Vuve:  88 136 138 111  92  92  56 126  89 108  92  72 158  58  82 120 108  78  98 132  88 104 110  80 118  74 126 109 122 108 104 119 101  79 110 136  91 119  87  75  68 117 132  97  98 126  90 106  74 110  82 106
luki: 102 111  99  85 100  79  71 125  97 115 110  88 124 127  69 109  69 124 100  86 127  93 126  83 100 112 132 101 111 102 101 115  82  96  78 140  99 120  91 111 124  91 105  66  76 119 103 114  67 125 112 100
Vadad: 120 132  88 126 117 158  78 110  83  97  87  79  75  56  74 136  82 126 108 122 118 108  92 108 136 104 110  89  80 101 138 106 119 126 106  73 111  92 109 119  91  82 104  98  58  90  74  88  92  68  98 132
vez: 124  94  91 110 100 112 119  79 106  94  78 128  97  68 116  76 100  75 124 107 108  77  76  89  96  86  89  96 114  86  70 103  75 119  97  93 114  90  68 100  72  81 109 103  98  97 115  81 104  97 106 113
kefad: 111 115 108 137  92 147  86 116  81 112  92  97  78  49  82  99 101 130  86  91 107  89 137  68  90 113  59  71  71 121  98 125 143 136 100  70 110  65 110  62  78  73  84 108 105 117 128 119  97 100  97 133
gor:  95 100  90 124  85 168 101  73  83  92 101 110  92  87 120  87 115 113 125 115  64  92 107  96 123  84  67  79  79  77 136  69  94 129 109 105  71  77 107 101  94  99  98 116 100 104 124 105 103  91  74  85
faki:  92 110  84  93  76  78 102 101  99  99 128 134  91  92 100  99 108 100 127 100 127 100 128 104  92 126 112 120  84  65 113 100 111 113  83 134 102  96  88 111  97  90  79  69 103  95 109 104 113 102 115  99
vuka: 120 106  90  63  56  80  94  85 125 102  96  91  83 127  82  98 117 102  92 109 111 122 139 107 109 165 101  90  94 102 142  91  88  81  64 129  73 135 121  91 136 102 133  74  74 116  88 115 105  98 142  89
leban:  97  88 116 112  77 103  61 131  97 131 140  15  88 127  86 110 121 102  95 129  77 110 115 127 109 103  91 100  92 100 118  93  90 125  78 116 108  83 110  69 113 131 117  60 100 130 105  90  76 126  80  83
Kot: 125 110 102  96 114 111 101  70  85 103  97 120  83  82 140  99 124 101 132  91 125 115  79  66 127  67  91 102  93  69 112  71 124 115 100 112  78 124  88 127 100 100  86 100 111 109 119 111 105  99 126  76
perm: 126 106  73 111  92 109 119  91  82 104  98  58  90  74  88  92  68  98 132 120 132  88 126 117 158  78 110  83  97  87  79  75  56  74 136  82 126 108 122 118 108  92 108 136 104 110  89  80 101 138 106 119 -> Vadad
then:  77 103  61 131  97 131 -> 140
which: 97 90 -> faki
perm:  76 126  99 105 111 119 109 111 100  86 100 100 127  88 124  78 112 100 115 124  71 112  69  93 102  91  67 127  66  79 115 125  91 132 101 124  99 140  82  83 120  97 103  85  70 101 111 114  96 102 110 125 -> Kot
which:  92 110  84  93  76  78 102 101  99  99 128 134  91  92 100  99 108 100 127 100 127 100 128 104  92 126 112 120  84  65 113 100 111 113  83 134 102  96  88 111  97  90  79  69 103  95 109 104 113 102 115  99 -> faki

kima: 117 105 131 128 131 155 169 118 169 136 149 113  82 127 145 145 124 148 113 146 146 139 134 163 153 161 151 128 166 142 158 126 132 109 144 107 164 148 149 128  96 143 135  80 110 148 104 117 145 152 149 108 164  61 150 118 105  92
Gemid: 102 102 124 123 139 163 159 109 168 127 152 110  79 119 151 159 118 142 146 113 146 141 130 152 168 151 147 122 141 146 156 132 105 104 145 114 155 123 154 121  98 160 128  85 115 143 111 129 150 167 170 110 154  98 121 134  86 100
nof: 100 109 142 112 142 162 175 117 137 131 153 112  65 122 134 152 113 133 143 103 137 138 115 140 152 145 156 135 151 143 136 114 108 101 148 114 161 129 158 119 110 164 113  82 128 139 107 126 143 157 147 100 164  81 124 134  75 100
nitut: 108 111 134 128 154 150 167 117 147 141 144 109  53 110 128 156 148 146 143 104 158 154 119 165 149 145 160 135 145 150 140 120 117 102 154 109 149 124 173 115  87 149 142  83 126 134 128 128 132 151 145  87 144  81 128 142  90  83
Poma:  98 106 125 125 159 157 164 111 139 125 153 117  66 104 142 172 129 155 146 116 142 144 120 154 152 149 157 136 141 146 131 133 125 109 133 118 144 129 149 107 113 101 128 156 104 151 111 106 139 159 168 102 155  71 114 125 100  90
Sigem: 122 100 118 104 141 168 161 118 156 139 166 110  69 115 144 178 121 156 135 102 148 145 131 160 165 147 157 127 150 147 143 135 116 114 140  99 165 120 156 113 107 149 128 101 110 135 103 117 136 153 155 102 150  65 119 134  89  96
which: 146 113 146 -> Gemid
which:  98 106 125 125 159 157 164 111 139 125 153 117  66 104 142 172 129 155 146 116 142 144 120 154 152 149 157 136 141 146 131 133 125 109 133 118 144 129 149 107 113 101 128 156 104 151 111 106 139 159 168 102 155  71 114 125 100  90 -> Poma
which: 122 100 118 104 141 168 161 118 156 139 166 110  69 115 144 178 121 156 135 102 148 145 131 160 165 147 157 127 150 147 143 135 116 114 140  99 165 120 156 113 107 149 128 101 110 135 103 117 136 153 155 102 150  65 119 134  89  96 -> Sigem
which: 156 113 107 149 128 101 -> Sigem
then: 149 108 164  61 150 -> 118

momam:  63 100  64  61  55  55  48  57 134
sus:  61  99 134  55  64  59  57  55  63
debul:  23 120 172  49  55  41  39  36  27
sadi:  43 109 152  37  60  50  49  46  47
which: 36 27 -> debul
perm:  55  63  61  99 134  55  64  59  57 -> sus
both sadi debul:  -> 49

geg:  97  97 103  98 104 102 101 102  97  98  99  97 100 103  97 102 102 105  98  98 102  98 102  96  95 101 100 100 101 107  98 101 103  99  97 101 104 100 100 100 101 101 100 101 101 101  94 101
puf: 102 103 100 100  99 101 102 101  98  98 101  99  97 101 101 100 101 101 105 100  94 103 104 100  97  97 101  96  95 101 102  98 102  97 101  97  98 100 102 103  98 101 107  98 101 102 104  97
Tupor:  98  97 103 100  97 102 100  98 100 100 101  98 104 101  98 105 102 101 100 103 102 101 100  99 100 101 101  96  97 100 101  97  95  98  94 107 102 103 102 101 101  98  97 104  97 101 101 102
then: 101 103  99  97 101 -> 104
which: 101  99  97 101 101 100 -> puf
perm:  97 104  97 101 101 102  98  97 103 100  97 102 100  98 100 100 101  98 104 101  98 105 102 101 100 103 102 101 100  99 100 101 101  96  97 100 101  97  95  98  94 107 102 103 102 101 101  98 -> Tupor
perm: 102 104 100 100  96 101 101 101 100  98 102 102 100  98 104 102 102 103  98 101 101  97 103 100  98  95  97  99 102  94 101 101  98 105 107 100  97 101 101  97  98  97 103 100  99 101  97 101 -> geg
then: 101 101  96 -> 97

Tas:  96  96  88 133  94 112 115 113  69  62  77  96 129  70 101  92  92 116 131 143  99  95  98 103  40  64  98 123  84  80 106  89  98  71  72 133 112 102  93
fipuv: 138  82  56 135 130  64  86  95 102 106  95 145 114  74  68  66  99  99  97  60  90 137  76  90 123  66 103  96 100  95 115 115 134  88 113  91 119  34 105
garo: 135  83  59 133  92  67  87  95 102 106  96 143 113  76  70  67 131  98  97  62  92 135  78  91 123  69 103  96 101  94 117 119 143  89 134  92 113  21 107
gopu: 133  84  62 131  93  70  88  95 101 106  98 142 112  77  72  69  96  98  98  64  94 133  80  92 123  71 133  96  99  96 115 112 129  89 113  92 116  40 103
which:  70  67 131  98  97  62  92 -> garo
perm: 103  40 116  92 113  89 129 112 115  96  99  96 133  71 123  92  80 133  94  64  98  98  96  69  72  77 112 142  98 106 101  95  88  70  93 131  62  84 133 -> gopu
which: 133  84  62 131  93  70  88  95 101 106  98 142 112  77  72  69  96  98  98  64  94 133  80  92 123  71 133  96  99  96 115 112 129  89 113  92 116  40 103 -> gopu
which:  71  72 133 112 -> Tas
perm: 119 130 114 137 100  76 106 135  56 145 102  82  95  68  95  66 113 103  60  99  34 115 115  96  66  95  88 138  86  90 134  64  74  91  90  97  99 105 123 -> fipuv
then: 134  88 113  91 -> 119

neb: 112 110 115 177  23  27 176 107  58  92  20 111  25  35 114 115  81
nolo:  76  62 119  83 100  77  74  84 100  78  73  87  76  63  87  88  74
savi:  51  50  48 154 146  41  40  50 158  57 147  53 149 102  48  49  65
rovu:  87  85  86 124  76  62 118  83 100  77  74  86  78  64  86  87  74
lalo:  51  50  48  53 146 110  40 124 158  57 147  53 149 102  48  49  65
mev:  77  75  75 103  95  76  96  74 117  72  95  77  97  74  75  77  72
fekez: 113 110 115 178  22  27 176 108  58  92  19 111  25  34 115  77  81
both mev fekez:  -> 77
which:  76  62 118  83 100  77  74 -> rovu
both rovu lalo:  -> 124

Gupo: 146  54 119  63 107  77  74  51 105 114  52  50  86  68 105  78  52  55  51  52  89 109  71  77  51  44  50 108  56 112  67  52  54
Begam: 146  54 119  63 107  77  74  51 105 114  52  50  86  68 105  78  52  55  51  52  89 109  71  77  51  45 155 108  56  31  23  95  97
Lepo: 150  45 138  70 126  39  53  44 125 133  43  42  66  79 124  58  47  46  42  42  70 127  84  56  42 155  45 144  47 130  77  42  44
suz: 150  45 138  70  56  56  53  44 125 133  43  42  66  55  52  51  78  68  52 105  71 109  89  56  42 155  45 128  47 130  77  42  44
which: 150  45 138  70  56  56  53  44 125 133  43  42  66  55  52  51  78  68  52 105  71 109  89  56  42 155  45 128  47 130  77  42  44 -> suz
which: 146  54 119  63 107  77  74  51 105 114  52  50  86  68 105  78  52  55  51  52  89 109  71  77  51  44  50 108  56 112  67  52  54 -> Gupo
which: 150  45 138  70 126  39  53  44 125 133  43  42  66  79 124  58  47  46  42  42  70 127  84  56  42 155  45 144  47 130  77  42  44 -> Lepo
perm:  44 150  45 138  70 126  39  53  44 125 133  43  42  66  79 124  58  47  46  42  42  70 127  84  56  42 155  45 144  47 130  77  42 -> Lepo

fitu:  95 114  77  22  95
baga:  92 121 113  60  29
Fuger:  95 113  95  22  77
both baga Fuger:  -> 113
perm:  95  22  77  95 113 -> Fuger
then:  92 121 -> 113
then: 113  95 -> 22

